In the rows, 100 means zero.
One turn sends every row of this set to another row. A few are shown first. Where does it send the rows asked after them?
q619: 76	98	72	91	110	96	98	115	83	83	92	93	80	113	106
q190: 98	87	93	76	114	97	107	110	90	78	105	89	66	100	105
q782: 77	92	98	110	62	113	55	113	124	125	114	124	96	88	99
q796: 86	84	111	93	55	114	61	105	123	132	106	126	107	96	103
q987: 84	79	106	103	57	110	58	111	119	127	123	116	92	83	97
q294: 83	103	82	83	116	96	100	109	85	75	97	95	72	108	101
q678: 73	89	114	114	62	111	89	107	96	139	121	102	107	79	99
q195: 79	105	82	72	102	108	101	105	83	85	78	102	96	125	113
q998: 89	83	114	91	55	124	61	107	125	125	119	121	97	84	103
q115: 64	96	105	96	62	127	69	111	112	125	121	114	104	72	92
q673: 113	92	97	77	107	94	79	106	86	71	110	118	68	93	80
q550: 70	82	108	105	66	102	73	113	117	141	105	117	112	86	91
q836: 125	85	109	65	105	100	86	102	95	76	103	122	74	98	89
q957: 70	81	116	89	56	113	73	107	108	136	116	109	110	79	91
q269: 118	92	110	58	98	96	84	95	85	80	91	126	88	111	86
q16: 106	108	96	70	104	98	77	98	85	76	86	132	89	112	84
q837: 90	85	83	83	107	105	104	116	86	78	110	84	66	98	109
q946: 83	107	87	72	110	95	100	101	81	82	82	101	88	121	104
q136: 78	101	116	109	67	137	93	107	110	131	118	113	108	74	111
q57: 74	96	102	98	54	115	53	105	115	127	109	125	106	95	97
q798: 105	75	101	65	102	112	114	110	93	84	102	88	76	104	119
q840: 131	73	111	89	98	128	105	104	76	91	118	117	113	96	99
q60: 81	88	118	113	67	111	95	108	107	145	106	112	114	87	107
q497: 72	97	109	95	68	133	75	111	127	128	108	126	111	79	102
q535: 107	92	80	121	110	110	90	114	70	87	116	120	108	98	86
q328: 80	81	110	106	73	116	79	118	132	136	110	120	105	77	100
q760: 95	86	101	55	94	110	109	101	84	89	84	95	95	120	117
q576: 121	75	95	108	104	117	97	112	71	86	131	109	100	87	88
q65: 96	97	102	59	106	105	108	98	88	82	83	102	89	119	112
q440: 67	105	112	107	60	127	86	102	94	133	116	109	113	80	102
q893: 105	101	89	85	111	86	76	106	87	76	95	126	77	107	79
q264: 120	85	106	86	95	120	99	97	69	97	100	125	131	114	96
q279: 77	99	109	123	75	122	93	113	115	137	109	117	109	81	110
q165: 104	86	106	58	105	105	111	101	88	80	99	92	76	105	110
q992: 103	102	86	104	101	118	89	103	64	90	101	128	126	113	89

q619 -> q195
q796 -> q998
Now find these:
q60 -> q136
q840 -> q576
q836 -> q673
q294 -> q946
q328 -> q115

One turn sends every row of this set to another row. A few are shown first. Where does it send the rows asked after them?
q166: 102	101	89	104	75	112	102	110	93	88	79	112	100
q819: 99	89	92	118	89	98	80	99	100	69	89	89	115
q644: 109	117	130	66	83	84	102	107	112	116	101	73	70
q747: 103	96	85	114	94	105	78	102	108	70	101	87	122
q475: 90	111	131	80	133	81	103	83	122	102	120	78	85
q358: 80	99	126	111	131	73	93	80	105	90	89	85	87
q835: 107	91	80	95	103	108	96	86	101	73	96	97	129
q169: 125	83	92	49	97	96	103	108	113	114	102	109	84
q332: 100	84	93	112	89	98	89	90	92	72	82	96	116
q698: 104	101	85	94	80	115	109	103	93	89	79	116	105
q739: 105	99	78	103	102	109	86	93	108	72	104	90	130
q342: 87	106	112	91	147	85	104	74	114	94	104	87	101
q97: 122	96	92	70	85	97	76	132	125	108	115	91	79
q693: 85	110	138	96	123	75	90	89	121	100	115	73	76
q850: 120	72	101	61	87	87	100	108	102	112	86	111	74
q40: 88	105	136	79	133	77	106	77	115	103	112	82	85
q39: 122	86	106	82	77	87	72	127	113	97	108	92	63
q466: 122	75	110	78	77	81	86	114	101	98	93	102	62
q157: 91	83	106	103	140	88	95	91	88	90	86	109	113
q913: 86	115	109	97	144	88	93	83	123	92	113	77	103
q838: 87	93	111	125	127	86	70	111	99	86	96	92	104
q474: 104	113	76	93	85	123	102	111	105	91	98	109	111
q527: 112	121	125	58	89	89	107	105	116	116	106	75	77
q871: 106	107	77	89	87	120	107	104	98	89	89	114	110
q531: 91	102	100	118	135	95	70	113	108	88	110	90	112
q240: 86	101	140	86	128	71	103	79	112	102	106	83	78
q58: 119	74	108	76	77	83	87	122	104	108	87	102	67
q788: 113	116	127	57	89	88	111	99	113	118	101	76	76
q570: 96	93	98	95	148	97	95	90	98	93	103	105	120
q917: 117	86	104	81	74	87	75	131	114	108	101	93	69
q689: 85	104	141	95	124	71	95	86	113	100	106	77	75
q82: 84	98	121	98	141	78	105	73	105	91	91	88	94
q804: 104	113	81	103	79	118	92	116	106	86	97	103	106
q462: 111	114	129	58	88	85	112	101	111	116	98	78	74
q922: 87	85	112	119	130	84	82	102	87	88	83	103	104
q529: 129	93	89	53	97	98	90	115	120	102	123	98	80
q431: 95	102	95	103	143	101	82	104	106	90	115	95	120
q193: 125	91	86	53	95	102	91	120	124	111	118	99	86
q410: 111	120	127	65	85	87	102	106	117	116	106	72	72
q274: 101	108	86	109	74	114	93	117	99	85	86	106	100
q355: 105	83	87	100	99	101	98	82	93	74	83	101	122
q185: 125	72	105	61	90	85	99	104	99	102	91	110	69
q699: 88	115	133	88	129	79	93	90	122	100	121	73	80
q94: 83	116	118	111	135	84	82	92	122	90	113	73	95
q241: 125	96	93	70	87	95	76	126	122	96	122	89	75
q34: 109	113	131	64	83	84	107	103	108	117	95	76	72
q615: 80	106	124	119	128	76	84	91	113	87	100	75	87
q371: 129	81	94	49	98	94	101	103	108	103	106	108	80

q531 -> q838
q747 -> q819
q644 -> q34
Now find these:
q529 -> q241
q804 -> q274
q94 -> q615
q40 -> q475
q850 -> q169

One turn sends every row of this set to another row. A few are shown first. Where does it send the rows asked after them?
q437: 63	98	116	91	91	107	117	119	123	72	103	119	94	116	89	98	129	109	104	127	82	96	94	91
q611: 74	98	125	106	121	131	114	81	93	51	77	111	109	96	103	114	130	115	84	79	105	118	93	80
q593: 111	81	74	128	118	93	99	76	86	94	77	93	98	97	90	101	60	121	107	105	106	126	87	90
q582: 77	84	69	118	95	94	123	133	101	113	95	105	104	129	93	66	119	120	92	125	83	106	88	93
q119: 79	92	98	97	98	104	109	121	106	78	81	107	125	116	90	101	109	106	115	100	65	75	85	50
q49: 98	94	111	91	95	82	85	89	86	84	61	111	123	121	107	99	104	110	111	84	120	129	72	61
q758: 63	74	95	124	91	120	122	120	116	102	107	108	89	91	90	68	92	126	90	119	80	98	113	62
q352: 101	95	88	118	95	102	152	101	94	124	115	91	94	99	105	88	101	102	110	95	128	120	104	112
q723: 106	98	122	94	103	76	94	90	89	80	67	106	122	129	83	92	102	110	84	75	120	129	70	83
q5: 98	97	93	124	90	108	144	94	89	111	120	84	96	95	100	89	88	118	94	89	130	119	105	120
q618: 113	81	99	121	110	78	99	90	83	105	86	86	108	100	81	87	57	123	96	92	111	126	86	105
q572: 82	75	98	129	95	125	108	101	116	97	109	79	128	71	109	94	124	87	87	73	107	119	107	66
q284: 87	76	104	122	109	125	127	107	103	106	108	85	120	61	107	105	131	98	81	71	105	99	105	81
q174: 104	83	90	121	121	99	97	74	98	99	83	83	107	91	92	85	53	130	107	104	111	117	95	102
q99: 103	98	120	91	98	84	100	97	99	93	53	101	136	125	99	85	93	111	106	81	114	134	76	71
q703: 90	90	80	110	113	95	103	91	118	94	99	109	87	135	74	86	99	138	96	121	88	75	87	74
q671: 87	83	107	118	91	119	120	109	106	103	120	84	124	73	108	106	130	88	79	72	119	110	106	92
q694: 87	107	76	119	86	121	145	89	92	106	111	86	105	106	116	76	102	110	105	93	132	123	102	111
q945: 88	92	96	92	92	97	105	123	101	87	82	109	126	118	85	101	104	112	108	106	60	74	82	62
q592: 77	70	106	127	112	127	116	108	110	113	105	95	122	68	116	105	126	91	91	82	109	123	111	76
q950: 94	98	77	126	94	117	154	92	93	121	104	101	93	110	110	89	96	111	103	94	131	133	105	97
q272: 84	103	121	111	120	123	117	77	115	45	73	99	110	104	89	106	128	107	79	82	105	128	90	84
q667: 114	78	95	121	109	87	113	79	82	92	88	96	88	102	77	88	52	120	104	100	111	121	89	95
q425: 80	94	124	98	114	119	109	83	101	56	81	108	106	100	96	104	142	113	67	77	120	107	80	80
q632: 53	100	107	97	95	117	124	120	123	74	104	117	94	107	96	93	127	98	110	126	84	100	97	88
q628: 66	69	106	124	89	119	121	125	113	95	111	107	95	96	84	77	101	128	84	113	69	95	109	64
q895: 88	92	82	109	121	90	101	92	122	84	84	107	90	137	80	88	104	135	105	121	91	79	86	67
q606: 81	87	63	117	99	91	124	129	98	111	78	104	105	128	97	62	108	125	98	128	86	107	92	85
q806: 91	94	123	107	114	118	105	85	101	54	87	98	118	94	84	114	131	102	62	67	107	110	89	84
q518: 101	80	112	94	98	77	86	100	80	77	58	108	123	116	91	88	99	103	92	86	114	128	63	74

q352 -> q667
q628 -> q582
Now find these:
q572 -> q694
q632 -> q758
q611 -> q592
q806 -> q671

One turn sends every row of this set to another row. A few are shown first. Where does it send the rows asked after them?
q339: 117	110	117	82	137	113	95	93	153	101	118	131	110	91	90	79	132	89	89	60	107	91	94	94	93	84	100	136	76	111	104	126	127	111	110	107	90	90	88	95	81	103	113	150	66	104	99
q522: 86	95	112	44	89	94	121	84	117	115	89	143	108	63	99	80	134	74	93	76	104	94	115	68	93	72	111	111	79	60	94	98	105	117	142	99	106	103	104	69	93	89	132	125	109	107	123
q803: 120	117	121	77	128	98	109	97	127	84	115	130	110	87	81	81	122	102	103	59	87	81	119	86	83	73	98	134	97	92	104	106	139	116	138	98	93	95	102	65	106	99	131	132	89	115	107
q424: 137	133	118	74	98	122	116	86	137	108	86	84	64	95	125	88	130	97	72	81	98	92	70	101	92	93	125	83	94	44	112	75	90	117	97	118	105	99	101	112	100	119	116	120	69	142	83
q870: 132	139	99	91	108	113	106	96	140	92	94	79	93	104	117	77	110	109	74	107	82	99	62	110	70	101	100	87	98	49	91	81	84	105	104	88	98	92	95	89	82	104	113	120	97	132	114
q296: 125	108	96	97	91	134	114	68	142	109	84	114	92	81	110	71	144	79	90	110	109	122	88	123	81	99	91	67	102	72	93	66	91	77	115	123	110	83	113	115	92	81	120	131	94	123	84
q220: 117	126	104	78	109	122	113	74	133	133	101	87	67	83	108	78	126	103	98	74	91	104	75	106	96	92	113	84	116	53	115	61	98	107	102	129	119	105	97	131	99	121	100	125	67	139	82
q372: 128	114	107	108	92	124	111	88	149	102	83	107	88	76	106	65	127	97	70	108	127	129	85	113	92	105	101	65	100	77	102	85	69	85	108	112	93	88	116	105	94	71	126	117	90	124	82
q132: 113	137	109	95	109	117	118	89	141	122	98	83	62	82	104	70	126	118	84	72	114	107	77	96	114	98	123	78	106	65	123	68	81	113	102	109	108	112	97	122	107	101	110	111	68	145	81
q844: 116	101	70	128	98	124	119	109	127	125	90	155	95	93	105	96	79	105	88	103	76	93	83	84	85	103	121	82	107	112	77	93	76	96	114	91	83	103	88	90	98	78	108	123	84	124	100
q76: 105	127	114	58	130	97	123	92	138	111	92	132	90	86	95	83	127	79	82	37	108	85	107	91	101	75	74	112	95	79	99	118	128	119	125	100	102	101	87	90	110	86	116	154	120	99	119
q488: 126	118	100	95	98	124	123	78	139	109	58	110	95	78	109	74	119	96	76	100	114	107	94	121	100	118	98	68	98	65	79	88	72	76	99	104	109	99	133	117	97	73	115	128	91	143	98
q78: 128	101	65	104	93	123	117	103	107	130	94	152	67	78	119	102	108	107	88	84	108	95	90	92	108	93	111	88	86	101	74	89	63	79	104	129	120	126	91	121	90	81	99	113	82	141	96
q126: 118	138	95	100	101	119	99	87	129	97	103	92	105	82	109	88	111	97	92	97	75	113	57	114	75	94	80	102	110	54	95	65	91	81	100	90	94	104	97	114	80	111	107	140	97	130	116
q585: 119	73	104	87	95	104	126	83	119	113	109	110	92	86	92	66	100	85	83	78	121	63	130	86	107	87	75	124	135	66	96	91	114	138	106	118	98	88	123	74	98	112	124	147	84	85	106
q979: 118	114	91	100	87	100	134	108	85	127	98	128	80	104	105	125	101	111	86	63	95	77	88	100	95	78	123	104	95	103	85	76	61	99	104	125	79	131	94	109	94	97	109	128	64	141	78
q575: 120	104	78	103	95	117	139	109	103	142	95	156	91	100	109	98	118	102	92	72	118	79	94	106	95	82	118	79	90	107	74	90	57	76	114	115	97	125	92	106	101	72	115	117	81	135	87
q825: 89	78	103	57	92	101	134	85	128	114	89	121	97	70	112	87	114	53	87	70	113	77	104	78	120	69	77	123	96	68	106	83	110	125	118	96	99	105	119	77	77	98	125	139	100	88	123
q873: 112	147	90	94	114	110	115	93	132	97	68	89	102	81	106	88	93	109	76	89	73	101	71	117	87	111	97	89	103	63	97	81	81	92	95	81	101	111	117	110	83	94	109	128	83	148	121
q427: 114	99	117	67	146	103	113	113	131	100	94	136	96	78	104	86	127	81	103	60	115	101	131	86	109	86	76	121	76	88	107	99	138	123	121	98	98	111	73	78	93	89	108	130	93	128	120
q455: 121	117	69	124	94	118	117	104	89	107	96	131	68	91	109	122	102	115	84	77	84	83	94	91	104	93	112	104	93	102	79	64	71	97	94	123	106	123	89	116	87	101	106	133	70	151	88
q939: 105	143	113	111	105	112	105	100	134	92	97	85	97	77	106	90	100	107	71	93	92	118	57	99	92	99	95	93	101	57	101	71	69	92	94	81	78	108	98	103	81	104	117	135	97	139	109
q638: 103	113	90	112	88	104	112	98	92	121	106	117	77	96	115	139	101	107	76	77	88	92	88	98	105	96	128	121	100	110	83	69	74	115	98	108	89	120	99	119	93	104	98	127	77	152	89
q170: 141	116	113	90	97	127	124	80	157	101	77	108	85	104	119	66	147	92	79	99	119	107	84	113	90	99	104	75	86	52	82	85	79	82	107	101	108	82	104	103	101	90	119	117	108	139	91
q730: 137	97	84	106	90	119	125	113	128	144	102	149	80	84	103	101	107	93	99	75	114	84	86	80	128	84	126	82	88	101	68	79	72	84	107	101	106	126	99	121	99	79	106	115	88	134	78
q715: 112	113	73	114	94	110	129	110	96	120	93	146	98	105	108	108	87	113	83	89	86	87	85	105	67	90	111	96	104	112	81	97	61	88	114	108	72	117	87	91	96	80	109	123	77	128	104
q239: 108	93	105	84	127	115	135	95	153	107	104	128	99	85	94	73	113	80	99	47	104	70	115	92	110	71	74	135	115	90	118	99	136	116	116	90	102	93	103	79	103	107	122	130	88	97	120
q183: 79	92	90	53	81	97	116	88	126	117	101	111	101	76	95	82	147	73	75	90	114	98	97	75	97	87	108	121	59	84	93	99	100	136	125	101	115	105	87	98	73	83	101	141	89	93	124
q547: 103	94	104	88	112	103	96	84	101	106	93	122	100	101	87	87	129	102	102	79	126	82	136	82	110	102	109	123	131	56	84	87	122	134	83	114	89	93	98	61	91	118	120	161	77	103	100
q38: 106	96	101	103	93	102	99	76	113	124	118	119	108	99	79	63	136	102	75	80	127	75	125	77	98	103	109	126	107	62	71	95	94	135	91	111	99	76	93	93	82	124	121	169	70	102	97
q292: 124	124	99	79	122	86	102	74	116	116	94	125	85	102	91	65	115	101	77	57	114	74	127	95	95	91	81	114	135	74	92	107	121	144	113	117	92	80	105	77	96	94	130	161	94	93	101
q373: 120	98	132	86	125	105	118	109	142	99	122	140	103	92	91	82	117	81	106	64	111	84	112	82	103	61	83	123	84	83	120	101	135	117	135	93	86	110	82	97	94	113	117	144	79	98	106
q933: 91	80	107	69	80	86	125	100	121	110	100	133	105	78	95	85	119	64	86	95	112	97	119	75	96	66	94	104	81	66	112	79	108	142	141	98	96	106	89	83	67	100	120	138	89	83	120
q631: 138	95	107	93	128	97	87	102	105	113	104	134	100	88	96	69	111	101	90	78	128	86	152	85	100	103	79	116	120	64	92	92	123	141	100	114	90	90	91	66	84	107	123	141	72	114	107
q173: 112	99	113	64	142	117	99	115	141	99	102	135	113	79	90	97	122	86	104	65	115	100	109	97	96	84	96	120	101	87	105	125	144	106	100	110	97	106	90	64	96	97	106	138	88	95	115
q217: 130	100	117	72	88	92	99	85	93	118	120	126	103	77	85	73	121	100	89	73	121	67	133	72	97	82	108	118	117	46	81	93	108	133	116	121	102	95	121	76	100	115	140	142	82	105	96
q941: 120	82	114	98	103	93	109	86	117	125	120	137	98	104	85	53	113	100	102	88	133	75	137	75	105	80	92	109	120	57	94	89	108	137	124	106	91	90	93	87	84	121	123	149	75	91	101
q590: 94	89	86	48	83	93	113	104	114	108	85	116	101	73	91	98	150	77	94	82	129	102	125	85	114	83	106	119	92	64	96	83	119	131	105	104	120	117	94	75	81	83	108	128	98	92	122
q238: 129	107	87	116	76	106	121	108	103	110	96	121	74	95	101	128	86	101	85	83	76	87	86	78	109	89	127	109	99	105	85	64	80	116	102	107	78	126	99	113	94	97	103	133	67	137	76
q541: 128	137	106	87	107	120	124	86	133	115	71	88	73	78	104	88	111	109	75	69	96	93	92	114	106	109	118	81	108	63	109	81	89	105	88	118	115	110	122	131	107	101	106	124	57	154	86
q422: 120	99	82	103	102	121	115	104	117	147	113	144	80	88	118	112	124	99	84	77	125	88	95	105	117	95	125	89	89	117	72	87	73	88	107	111	118	118	103	123	99	76	103	107	90	143	85
q327: 107	117	101	56	80	79	116	86	110	117	77	124	92	73	97	94	127	64	57	55	114	89	121	88	101	75	83	109	103	55	91	90	105	144	111	114	103	94	105	88	81	91	131	156	112	87	111
q856: 112	106	70	123	114	124	114	99	111	113	85	155	81	90	115	108	87	111	85	91	76	104	86	99	86	97	108	90	93	113	75	90	68	79	103	121	96	104	87	96	79	89	104	126	84	143	98
q799: 100	83	106	60	92	90	111	103	98	116	79	130	97	64	110	93	123	66	79	81	121	105	141	71	106	91	87	113	84	49	96	77	106	146	106	109	99	106	84	77	77	100	115	135	94	115	126
q991: 103	105	75	126	103	125	102	101	111	127	102	152	100	94	120	113	93	105	74	102	93	100	87	108	78	111	116	96	108	117	75	101	71	92	106	99	85	97	97	96	93	83	108	120	88	133	109

q941 -> q933
q638 -> q422
q38 -> q183
Now find these:
q488 -> q873
q715 -> q979
q427 -> q631
q870 -> q424
q238 -> q730
q939 -> q132
q455 -> q78
q522 -> q803
q239 -> q585
q590 -> q173
q296 -> q126
q327 -> q76

One turn sends every row of this set to another row. A few are shown first. Where does it send the rows asked after them?
q265: 105	130	83	116	93	80	73	112	84	92	119	129
q786: 74	71	101	113	71	112	105	88	98	98	128	114
q975: 77	71	103	115	70	114	100	98	99	99	128	114
q464: 73	71	104	109	77	110	104	96	103	99	130	114
q460: 110	119	86	102	101	82	126	126	100	112	89	130
q909: 94	82	82	126	94	109	102	88	83	118	83	78
q784: 104	132	84	119	96	83	72	117	81	89	109	128
q314: 103	125	86	108	104	82	119	115	94	106	75	130
q86: 102	117	78	96	91	76	132	75	90	91	88	88
q113: 98	76	80	117	82	109	105	79	74	112	94	78
q322: 107	112	80	93	84	77	131	78	86	93	90	80
q478: 100	110	83	93	89	78	135	81	88	89	88	83
q102: 92	81	87	84	98	84	84	117	83	98	144	122
q255: 108	131	80	115	96	79	71	118	81	88	115	122
q204: 98	73	90	85	100	86	84	117	69	93	135	112

q460 -> q909
q113 -> q102
q86 -> q786
Now find these:
q255 -> q478
q784 -> q322

